In the rows, 128 means zero.
The rows of X fall into 3 groups, and each row is roughly a mix of its group's hidden directions.
X:
[[107 166 123 153 105  95 136 166 152 135 115  90 132]
 [113 101  81 168 120  94 126 122 145 165 124 121 140]
 [116 127 126 153 111  82 159 139 126 177 101 107 116]
 [126 104 141 168 152  81 136 135 134 137 125  77 126]
 [144  87 135 135 151  87 121  89 110 129 133 132 169]
 [125 162 165 118  93 161 127 120 100 120 122 163  98]
 [122 161 122 143 104 144 143 101 148 156 114  88  86]
 [111 127 124 127 135 137  92  71 147 119 155 132 170]
 [137 106 122 110 155 176 113 104 110 131 145  95 167]
 [139 151 111 161  99 158 126 128 143 171 103 147 161]
 [100 118 113 144 131  59 135 131 116 151 127  96 131]
 [130 151 138 161 125  80 145 139 143 149 117  92 166]
 [133  72 130 136 173 135  99 101 106 119 147 122 122]
 [136  89 124 144 153  97  98  93 100 109 152 144 149]
 [ 96  90 112 119 175 113 107  86 123 144 136 131 116]
 [147 100 176  97 151 141 126  87 118 107 117 150 135]
 [176 148 135 162 130 107 152 115  92 106 113 157 125]
 [150 158 190 154 114 120 141 100 111 116 143 121 122]
 [122 175 135 136  93 140 140 167 134 124 110 109  86]
 [ 92 158 131 132 116  97 107  99 139 150 161 168 124]
 [146  99  81 142 138 168 143 114 148 167 138 136 144]
 [158 121 174 113 145 122 119  88 108  99 112 159 141]
 [114 147 155 118 119 132 169 110 153 158  96 138  86]
 [135 100 129 149 129  97 105  97 113 155 156 164 163]
 [114 115 131 139 135 140 147  57 129 162 138 152 133]
 [125 157 130 102 101 193 122 137 143 125 134 131  97]
 [135 150 124 128 116  83 164 177 131 132  95 109 118]
 [145 126 125 116 109 171 127  90 124 136 121 188 137]
 [117 186 136 133 104 145 148 154 150 107 133  94 109]
 [135 126 135 106 120 175 101  89 121 115 143 176 137]
 [130 112 145 122 133 151 113  65 117 130 130 174 147]
 [118 148 126 148  91 103 164 163 135 154 109 105  97]
 [137 133 167 101 155 157  92 119 119  81 147 127 125]
 [141 146 146 174 140  89 169 127 116 144 113 103 147]
 [ 94 133 100 137 134 107 137  81 130 172 141  97 131]
 [137  84 120 115 140 127 112  74 109 138 132 166 149]
 [135 164 138 105 102 175 126 154 123 103 139 140  88]
 [114 101 141 121 143 106 106  77 107 135 101 166 145]
 [134  71 109 114 167 109  93 128 118 105 134 123 144]
 [124 158 164 122 135  92 169 157 128  94 153 123 131]
 [153 162 163 147 102 176 151 137 103 120 121 135 112]
 [107 139 116 124 110 112 131 191  85 146 125 130 106]
 [135 103 131 155 142 117 126  83 135 154 127 135 186]
 [105 126 100 119 111  99  89 120 147 113 155 175 111]
 [150 158 131 144 106 158 181 134 139 154 109 131  97]
 [135 153 171 167 130 124 147 147 151 150 102  89 131]
 [126  98 129 105 129 174  97 114 102 108 142 168 109]
 [146 106 159 114 155 127 122  74 104 117 126 158 154]
 [114 122 145 102 119 149  98  89  89 124 129 173 114]
 [152 113 163 107 168 157 101 133 129  83 139 118 123]
 [146 104 138  93 177 165 110 137 119  96 149 123 124]
 [100 138  87 116  93 101 123 174 146 128 127 113 105]
 [146 106 131 101 121 167 104  93 116  98 138 172 131]
 [123 170 153 158 109  86 138 145 136 137 108  91 142]
 [117  74 107 105 158 111 113 124  97 135 110 161 124]
 [122 172 124 124 104 151 117 151 127  67 141 140 117]
 [135 109  97  86  98 116 143 154 121 101 124 155  92]
 [146  89 140 106 145 174 130  93 108 124 146 160 117]
 [145 170 140 158 129 175 111 145 139  93 151 116 124]
 [133  76 125 106 161 114  95  91 114 120 140 137 151]
 [140 155 129 193 112  93 158 130 126 141 115 114 132]
 [107 138 125 138 106 113 111 174  99 139 130  81  97]
 [145 139 126 104 110 194 138 139 125 109 143 155 102]
 [105 177 128 138 106 126 149 169 145 115 132  99  97]
 [128 101 128 126 145 129 116  69 121 144 132 163 170]
 [156 140 166 167 127  87 156 135 107 126 116  97 137]
 [122 128  95 121  96 117 138 101 147 179 125 161 156]
 [123 131 120 120 145 132 119 186 148 107 131  72 130]
 [128 154 115 139 116 133 153 177 147 124 147  80 100]
 [128 100 109 146 122  94 115  90 118 152 144 175 152]
 [118 123 137 117 123 173 122  68 119 128 136 167 111]
 [110 180 161 140 122 119 180 128 138 129 102 122 119]
 [150  93 133 130 145 150 112  88 135 125 141 161 176]
 [ 98 162 171 121 102 118  92 128 101  98 129 145 129]
 [ 98 159 106  81 113 141 109 122 113 125 149 134  85]
 [163 122 114 141 122 138 148 195 131 135 138  96 120]
 [165 100 169 109 138 151 118 112 113  92 134 162 133]
 [122 126 116 125 110 104 116  86 132 153  98 173 166]
 [127 143 165 148 154  83 122 133 124  98 130  83 142]
 [140 109 120  88 143 162 101 103 118  99 141 171 138]
 [116  98  87  75 145  97 111 156 123 123 122 130 123]
 [160 151 134 104 134 126 173 176 143 100 130 141 113]
 [104 181 114 145 101 121 138 166 146 137 130 112  96]
 [127 124 137 144 160 110 147 158 124 152 112  64 131]
 [154 125 156 165 164  88 136 121 106 100 129 101 133]
 [123  89 119 155 158  97 115 147 155 134 124  79 133]
 [142 126 158  90 172 174 115 129 115 102 146 123 133]
 [152 144 152  93 139 155 111 131 121  67 136 145 126]
 [130 106 134 139 117 119 116  60 108 135 130 170 140]
 [141 149 127 110 138 118 150 192 118 111 120 100  96]
 [166 139 163 135 132 173 160 105 107 130 121 158 126]
 [134 100 155 118 129 155 105  94  94 119 135 177 139]
 [130 158 154 123  97 174 138 137 117 110 128 143  79]
 [114  80 106 134 165  78 109 119 130 150 133 122 136]
 [118 188 125 137  89 139 146 162 143 150 126 116 114]
 [121 157 113 124 115 128 113 198 147 115 132 100 116]
 [137 149 174 132 143 173 140 139 117 142 133  80 120]
 [139 113 132 156 115 115 130  93 102 105 129 189 111]
 [145 141 162 123 140 155 141 177 130 114 112  81 116]
 [ 94 106 121 132 142  78 100 116 104 143 137  87 135]
 [126 116  73 148 142 120 135 144 164 156 132  95 153]
 [116 172 146 136 116 115 173  91 137 153 131 106 105]
 [122 152 124 151  86 160 152 125 152 174 137 144 110]
 [138 112 161 174 141  84 138 100 107 119 142 145 146]
 [122  83 127 110 157 145  93  82 123 125 150 143 147]
 [129 138 121 106 106 180 108 122 119 121 110 178 102]
 [128 104 125 108 135 158 112  78 112 133 127 182 133]
 [112 164 138 128  73 163 145 112 132 153 127 156 120]
 [163 118 132 180 115 141 147 158 138 158 116 104 152]
 [129 112 110  70 140 167  90 137 125 105 126 143 136]
 [155 140 104 119  83 134 131 111 100 111 112 177 147]
 [116 124 123 137  99 115 113  69 130 142 121 172 156]
 [131 168 150 150 109 122 180 164 137 129 113 117 104]
 [146 115 121  91 112 185 140  91 126 132 107 151 126]
 [155 137 148 157 110 185 162 128 125 128 139 134  96]
 [126 173 132 153  93 147 156 153 145 144 128 101  96]
 [155  91 165 142 159 145 127 100  97  96 135 130 143]
 [114  80  83 116 141 119 100  95 124 125 151 147 146]
 [139 112  98  97 127 187 118 115 128 126 145 146  92]
 [110 143  97  98  88 105 114 113 104 133 123 174 116]
 [141 105 104 148 116  80 156 121 127 169  99 138 146]
 [138 176 134 169 108 113 156 164 138 132 110 105 121]
 [149 113 179 146 164 102 125 140 101  98 126 112 144]
 [125 116 108 139 160 124 126 140 126 113 140  53 137]
 [ 94 121 114 103 111 181 106 138 144 146 157 120 100]
 [124 108  88 112 108 132 114  91 128 159 134 175 151]
 [142  86 133 141 149  66 107 121 114 122 135 137 153]
 [123 107 148 103 131 148 103 106  93 108 137 185 133]
 [147  85 142 127 173 101 133 144 102 114  98 111 150]
 [126 153 118  98 111 176 106 168 143  98 137 120 110]]
Here is one row of each group, with its name. Which group are the others in?
[128 145  99 111 118 182 137 128 152 120 149 119  81]
(113)
[148 146 138 116  90 136 109 140 105 119 126 194 129]
(68)
[125 158 152 135  83 106 168 149 129 142 101 123 100]
(38)

[158 121 165 131 166 121 132  87 102 100 131 139 158]
(38)
[139 131 139 148 128 142 139 181 142 159 126  75 116]
(68)
[101 159  84 155  87 136 130 153 150 150 139 120 124]
(38)
[127 141 115  92 148 116 130 192 124 114 124  98 105]
(38)
[121 155 133 154  95 110 155  89 127 171 126 153 108]
(68)
[128 178 144 162  89  99 133 156 140 111 147 134 123]
(68)
[139 134 183 137 143  89 162 123 121 105 139 137 159]
(113)
[113 112 126 148 128 136 127  62 117 173 115 143 138]
(113)
[148 139 123 182 129 140 168 160 144 152 118 100 122]
(38)
[110 129  94 174 121  88 133 135 154 150 125 102 157]
(38)
[124 154 157 179 119 103 157 130 136 158 112  95 132]
(38)
